50 stands for zero in the data rows.
Here are some points:
[35, 67, 61, 66, 31, 35, 59, 28, 51, 31, 63, 61, 71, 33, 27, 58]
[53, 49, 46, 43, 51, 54, 39, 52, 46, 51, 43, 43, 49, 51, 52, 35]
[70, 40, 47, 28, 70, 73, 58, 70, 66, 71, 52, 53, 25, 73, 69, 61]
[47, 55, 51, 58, 49, 47, 44, 46, 41, 47, 47, 50, 52, 49, 46, 40]
[32, 64, 64, 67, 30, 33, 55, 27, 52, 27, 62, 64, 72, 32, 29, 62]
[59, 39, 31, 37, 60, 57, 45, 58, 52, 61, 40, 42, 43, 60, 60, 45]
[39, 58, 59, 63, 40, 36, 54, 35, 42, 37, 60, 59, 61, 39, 36, 52]
[29, 66, 64, 71, 28, 34, 58, 28, 46, 28, 63, 61, 68, 31, 33, 63]
[33, 67, 66, 66, 29, 34, 56, 32, 50, 31, 58, 62, 63, 33, 30, 57]
[30, 69, 62, 71, 36, 35, 61, 30, 48, 29, 61, 61, 66, 33, 32, 60]
[41, 56, 49, 60, 44, 44, 46, 39, 36, 44, 47, 50, 62, 42, 43, 46]
[41, 58, 53, 58, 43, 43, 48, 40, 35, 45, 46, 44, 60, 47, 40, 45]
[53, 50, 43, 47, 50, 52, 46, 49, 49, 49, 39, 48, 46, 50, 48, 41]
[52, 48, 42, 47, 51, 51, 34, 47, 48, 54, 40, 38, 51, 51, 55, 36]
[53, 42, 43, 51, 51, 51, 41, 50, 42, 50, 42, 39, 46, 54, 50, 40]
[69, 37, 53, 26, 74, 71, 58, 75, 65, 71, 54, 50, 27, 76, 70, 61]
[61, 38, 36, 38, 64, 59, 47, 65, 54, 58, 42, 45, 38, 57, 62, 48]
[75, 33, 48, 28, 72, 74, 58, 74, 66, 71, 51, 54, 29, 69, 74, 60]
[35, 68, 60, 67, 29, 33, 59, 29, 48, 34, 61, 61, 69, 32, 33, 61]
[51, 50, 45, 47, 50, 52, 40, 50, 44, 57, 43, 46, 49, 53, 52, 38]
[42, 53, 52, 57, 43, 40, 47, 43, 38, 43, 50, 49, 61, 42, 40, 46]
[40, 60, 54, 55, 42, 42, 47, 44, 34, 42, 54, 51, 58, 37, 39, 48]
[69, 30, 42, 28, 69, 67, 53, 68, 63, 68, 49, 51, 32, 72, 65, 52]
[27, 66, 69, 68, 30, 34, 65, 33, 47, 31, 60, 63, 67, 34, 32, 64]
[71, 33, 44, 32, 70, 71, 56, 72, 64, 73, 54, 57, 30, 70, 72, 59]
[24, 65, 66, 69, 28, 37, 55, 30, 50, 31, 59, 63, 66, 27, 29, 61]
[50, 50, 44, 49, 50, 55, 37, 51, 43, 52, 44, 41, 46, 54, 47, 37]
[73, 37, 51, 28, 72, 75, 62, 71, 68, 70, 54, 53, 28, 70, 74, 55]
[69, 34, 42, 28, 69, 73, 61, 69, 62, 73, 51, 50, 25, 67, 69, 59]
[31, 68, 64, 67, 33, 35, 58, 33, 44, 28, 64, 65, 67, 32, 31, 58]
[50, 46, 39, 47, 54, 57, 41, 50, 47, 54, 41, 43, 49, 54, 53, 34]
[39, 63, 55, 63, 41, 38, 49, 39, 40, 40, 56, 52, 62, 41, 38, 52]
[28, 73, 62, 69, 31, 38, 59, 32, 49, 34, 61, 66, 68, 35, 32, 65]
[61, 37, 39, 39, 60, 60, 52, 56, 60, 63, 36, 42, 37, 61, 63, 47]
[71, 33, 50, 26, 69, 72, 63, 74, 69, 69, 57, 56, 31, 69, 69, 60]
[62, 35, 39, 39, 68, 64, 49, 63, 55, 64, 41, 47, 36, 65, 61, 50]
[42, 58, 54, 55, 41, 40, 48, 40, 38, 44, 50, 50, 57, 41, 40, 46]
[49, 52, 49, 55, 44, 45, 38, 50, 44, 52, 45, 47, 53, 46, 48, 46]
[51, 44, 40, 50, 49, 49, 40, 50, 41, 53, 42, 39, 48, 50, 48, 38]
Then 16 other points, each followed by its number:
[51, 49, 45, 51, 54, 50, 38, 55, 43, 54, 41, 38, 48, 51, 49, 36] 0
[74, 35, 50, 30, 78, 74, 59, 72, 62, 72, 50, 53, 31, 71, 68, 62] 1
[49, 43, 42, 48, 53, 50, 43, 53, 45, 53, 44, 43, 47, 52, 48, 36] 2
[54, 41, 35, 40, 60, 55, 44, 54, 49, 59, 35, 37, 42, 59, 55, 41] 3
[74, 36, 45, 30, 64, 72, 56, 70, 68, 65, 49, 48, 31, 70, 73, 61] 4
[30, 72, 62, 73, 31, 36, 61, 32, 51, 32, 62, 62, 72, 34, 31, 60] 5
[28, 66, 62, 72, 31, 30, 56, 31, 47, 31, 64, 61, 70, 32, 37, 63] 6
[72, 31, 45, 30, 65, 67, 58, 68, 61, 73, 43, 50, 33, 68, 74, 58] 7
[70, 37, 49, 27, 72, 71, 58, 70, 68, 70, 51, 53, 28, 73, 69, 59] 8
[70, 33, 50, 32, 81, 73, 61, 73, 63, 68, 51, 56, 31, 72, 68, 57] 9
[54, 49, 40, 51, 56, 50, 38, 51, 48, 50, 45, 40, 47, 48, 50, 41] 10
[51, 44, 45, 51, 52, 49, 40, 53, 44, 51, 40, 43, 49, 56, 53, 41] 11
[47, 45, 44, 50, 56, 49, 37, 54, 44, 51, 39, 40, 49, 48, 51, 38] 12
[74, 38, 47, 28, 73, 67, 59, 72, 63, 72, 54, 54, 31, 70, 68, 60] 13
[72, 35, 48, 29, 77, 73, 62, 70, 66, 70, 54, 54, 29, 71, 74, 57] 14
[60, 41, 37, 35, 60, 58, 45, 59, 50, 60, 41, 40, 39, 59, 59, 49] 15
Which of these numbered points is nearest to each point below, ignoring the direction in which the first points spread most? Its number follows each.
[35, 67, 70, 70, 32, 32, 62, 30, 46, 30, 60, 65, 69, 27, 34, 58] > 14
[60, 41, 38, 34, 64, 59, 47, 59, 55, 62, 46, 43, 39, 59, 58, 49] > 15
[30, 66, 60, 69, 28, 29, 56, 31, 47, 34, 65, 63, 67, 34, 35, 58] > 6
[58, 36, 38, 32, 58, 64, 46, 65, 56, 61, 45, 43, 37, 64, 64, 51] > 15
[50, 51, 47, 48, 44, 54, 38, 57, 47, 53, 43, 41, 51, 51, 49, 38] > 0
[54, 50, 41, 45, 53, 49, 36, 49, 50, 52, 41, 38, 51, 50, 49, 40] > 10
[58, 35, 36, 40, 60, 57, 43, 60, 49, 63, 45, 42, 43, 58, 61, 42] > 2
[28, 71, 61, 66, 35, 29, 56, 30, 46, 35, 60, 58, 68, 31, 35, 59] > 6
[28, 71, 64, 70, 33, 36, 61, 37, 53, 33, 60, 65, 70, 31, 32, 58] > 5
[37, 72, 60, 71, 31, 40, 63, 32, 45, 33, 59, 62, 69, 37, 35, 53] > 5
[50, 44, 43, 48, 55, 50, 38, 50, 44, 54, 37, 41, 45, 49, 53, 38] > 12
[68, 38, 51, 29, 69, 68, 58, 74, 73, 72, 57, 49, 25, 72, 69, 57] > 8
[61, 43, 42, 48, 51, 51, 42, 52, 50, 54, 45, 41, 47, 54, 51, 43] > 10
[51, 43, 44, 49, 51, 49, 38, 53, 47, 51, 45, 45, 51, 49, 52, 36] > 2
[74, 39, 45, 31, 72, 68, 56, 73, 66, 75, 54, 54, 30, 70, 73, 57] > 13
[44, 47, 46, 55, 47, 45, 43, 45, 40, 50, 45, 44, 52, 44, 45, 44] > 2
[53, 49, 40, 47, 51, 52, 42, 52, 49, 57, 46, 41, 47, 54, 49, 39] > 2
[31, 60, 68, 72, 31, 35, 57, 32, 46, 30, 63, 61, 70, 32, 27, 63] > 1
[77, 37, 49, 29, 71, 73, 58, 70, 61, 73, 50, 49, 34, 77, 72, 63] > 1
[70, 36, 45, 24, 71, 75, 62, 76, 66, 71, 55, 54, 28, 68, 73, 59] > 14
[38, 59, 59, 63, 36, 34, 56, 35, 43, 41, 54, 55, 66, 38, 37, 54] > 7
[51, 48, 47, 50, 55, 57, 38, 50, 45, 53, 43, 37, 47, 52, 53, 38] > 0
[64, 32, 41, 37, 67, 64, 51, 72, 64, 61, 50, 52, 34, 64, 64, 56] > 6
[52, 51, 43, 47, 54, 47, 35, 50, 46, 48, 42, 42, 50, 50, 50, 37] > 10
[31, 69, 60, 72, 32, 34, 59, 37, 46, 35, 58, 62, 65, 29, 30, 56] > 5
[28, 68, 71, 66, 27, 33, 57, 31, 52, 33, 65, 60, 68, 30, 31, 60] > 8
[72, 35, 49, 25, 69, 72, 58, 71, 64, 72, 50, 54, 24, 74, 70, 60] > 8
[54, 49, 40, 47, 51, 54, 41, 52, 47, 52, 43, 47, 46, 53, 52, 41] > 10
[34, 70, 60, 68, 32, 33, 59, 31, 52, 33, 63, 60, 68, 35, 33, 54] > 5
[55, 41, 41, 41, 53, 50, 41, 51, 49, 52, 36, 35, 46, 53, 53, 40] > 3
[53, 46, 40, 46, 54, 48, 37, 49, 41, 51, 44, 41, 49, 49, 50, 34] > 2
[51, 49, 43, 48, 56, 53, 36, 51, 46, 54, 34, 41, 47, 51, 54, 39] > 12
[51, 45, 39, 50, 52, 51, 43, 54, 48, 51, 40, 40, 49, 48, 52, 36] > 2
[59, 36, 39, 40, 62, 66, 49, 64, 56, 60, 41, 38, 36, 63, 62, 54] > 15
[70, 34, 48, 30, 70, 73, 63, 72, 65, 68, 50, 50, 25, 70, 78, 59] > 14
[52, 41, 37, 43, 54, 53, 39, 57, 48, 53, 39, 34, 42, 57, 55, 44] > 3
[55, 43, 41, 49, 55, 55, 47, 58, 50, 55, 31, 34, 46, 56, 53, 42] > 3
[32, 60, 58, 62, 36, 33, 53, 38, 46, 37, 61, 55, 62, 36, 33, 52] > 6
[50, 47, 45, 45, 55, 50, 41, 49, 44, 53, 44, 43, 46, 49, 53, 40] > 2
[69, 31, 41, 33, 64, 65, 53, 69, 61, 70, 46, 45, 36, 65, 64, 52] > 7
[33, 67, 63, 67, 31, 33, 53, 29, 47, 34, 66, 60, 70, 33, 37, 58] > 6
[73, 39, 45, 26, 71, 75, 66, 73, 65, 69, 51, 52, 29, 72, 70, 54] > 14
[77, 38, 45, 30, 74, 73, 58, 72, 67, 75, 52, 52, 31, 69, 73, 61] > 13
[44, 57, 52, 60, 37, 40, 52, 40, 43, 41, 55, 50, 60, 38, 38, 50] > 15
[36, 69, 62, 67, 34, 34, 61, 33, 48, 33, 65, 59, 66, 28, 33, 61] > 13
[49, 46, 44, 48, 53, 55, 42, 48, 48, 51, 39, 41, 49, 52, 52, 33] > 2
[51, 49, 43, 48, 49, 53, 37, 51, 45, 50, 43, 36, 50, 52, 52, 39] > 0
[62, 34, 36, 31, 64, 60, 50, 60, 57, 62, 47, 45, 34, 65, 66, 51] > 15
[61, 35, 33, 39, 60, 60, 48, 59, 54, 59, 42, 43, 37, 57, 63, 45] > 15
[32, 71, 63, 70, 30, 38, 58, 32, 53, 31, 65, 62, 71, 35, 33, 64] > 5
[55, 42, 44, 45, 55, 48, 38, 50, 48, 47, 40, 40, 46, 52, 50, 42] > 10
[65, 31, 41, 31, 65, 70, 55, 69, 62, 70, 41, 46, 34, 65, 67, 56] > 7
[48, 47, 41, 52, 46, 52, 38, 49, 41, 54, 44, 38, 47, 50, 51, 38] > 0
[51, 46, 44, 47, 52, 52, 39, 56, 42, 47, 42, 43, 50, 47, 54, 35] > 12
[38, 67, 65, 68, 32, 37, 60, 33, 47, 32, 58, 59, 61, 29, 34, 64] > 4
[53, 47, 41, 52, 50, 49, 38, 55, 45, 50, 39, 42, 47, 43, 55, 38] > 12
[50, 48, 43, 49, 50, 53, 41, 54, 47, 54, 41, 44, 47, 51, 49, 35] > 2
[52, 46, 44, 54, 53, 50, 39, 51, 47, 48, 41, 43, 52, 56, 52, 36] > 11
[45, 50, 46, 51, 52, 54, 33, 47, 46, 51, 43, 40, 49, 48, 47, 39] > 12
[41, 58, 53, 62, 39, 40, 49, 39, 39, 43, 53, 52, 56, 37, 42, 50] > 15
[65, 37, 49, 31, 68, 69, 58, 70, 65, 68, 50, 53, 30, 72, 73, 55] > 8
[31, 71, 61, 67, 33, 36, 52, 30, 48, 32, 66, 60, 69, 29, 36, 62] > 6
[61, 42, 40, 42, 60, 53, 46, 56, 51, 62, 37, 35, 40, 58, 61, 42] > 3
[38, 67, 67, 69, 30, 31, 58, 31, 48, 26, 61, 58, 66, 34, 32, 59] > 4
[38, 60, 55, 60, 35, 41, 53, 40, 39, 41, 55, 50, 59, 39, 40, 47] > 15
[54, 46, 42, 49, 49, 53, 39, 53, 47, 56, 42, 42, 48, 54, 52, 33] > 2
[62, 34, 45, 30, 66, 65, 54, 68, 56, 66, 46, 50, 33, 62, 66, 52] > 7
[74, 36, 49, 30, 69, 71, 59, 73, 68, 70, 52, 54, 25, 74, 70, 60] > 8
[54, 49, 44, 47, 55, 52, 37, 54, 47, 53, 45, 42, 51, 54, 48, 40] > 10
[34, 72, 65, 66, 32, 34, 59, 33, 50, 30, 62, 61, 72, 32, 33, 58] > 5
[76, 35, 45, 30, 76, 72, 58, 71, 63, 73, 54, 51, 27, 76, 69, 58] > 13
[55, 47, 46, 46, 54, 49, 39, 54, 43, 49, 41, 38, 50, 51, 50, 39] > 0
[73, 39, 48, 30, 70, 69, 55, 72, 64, 74, 53, 53, 30, 70, 75, 58] > 13
[35, 70, 68, 68, 31, 32, 61, 32, 46, 32, 66, 59, 67, 33, 30, 59] > 13
[68, 34, 45, 33, 69, 69, 57, 71, 63, 67, 52, 48, 30, 70, 71, 59] > 6
[30, 66, 59, 67, 36, 35, 58, 33, 45, 35, 58, 58, 65, 35, 36, 58] > 6
[71, 36, 49, 28, 71, 70, 56, 71, 65, 69, 50, 57, 28, 75, 72, 60] > 8
[73, 34, 50, 27, 73, 75, 60, 71, 67, 75, 54, 52, 27, 75, 71, 59] > 8
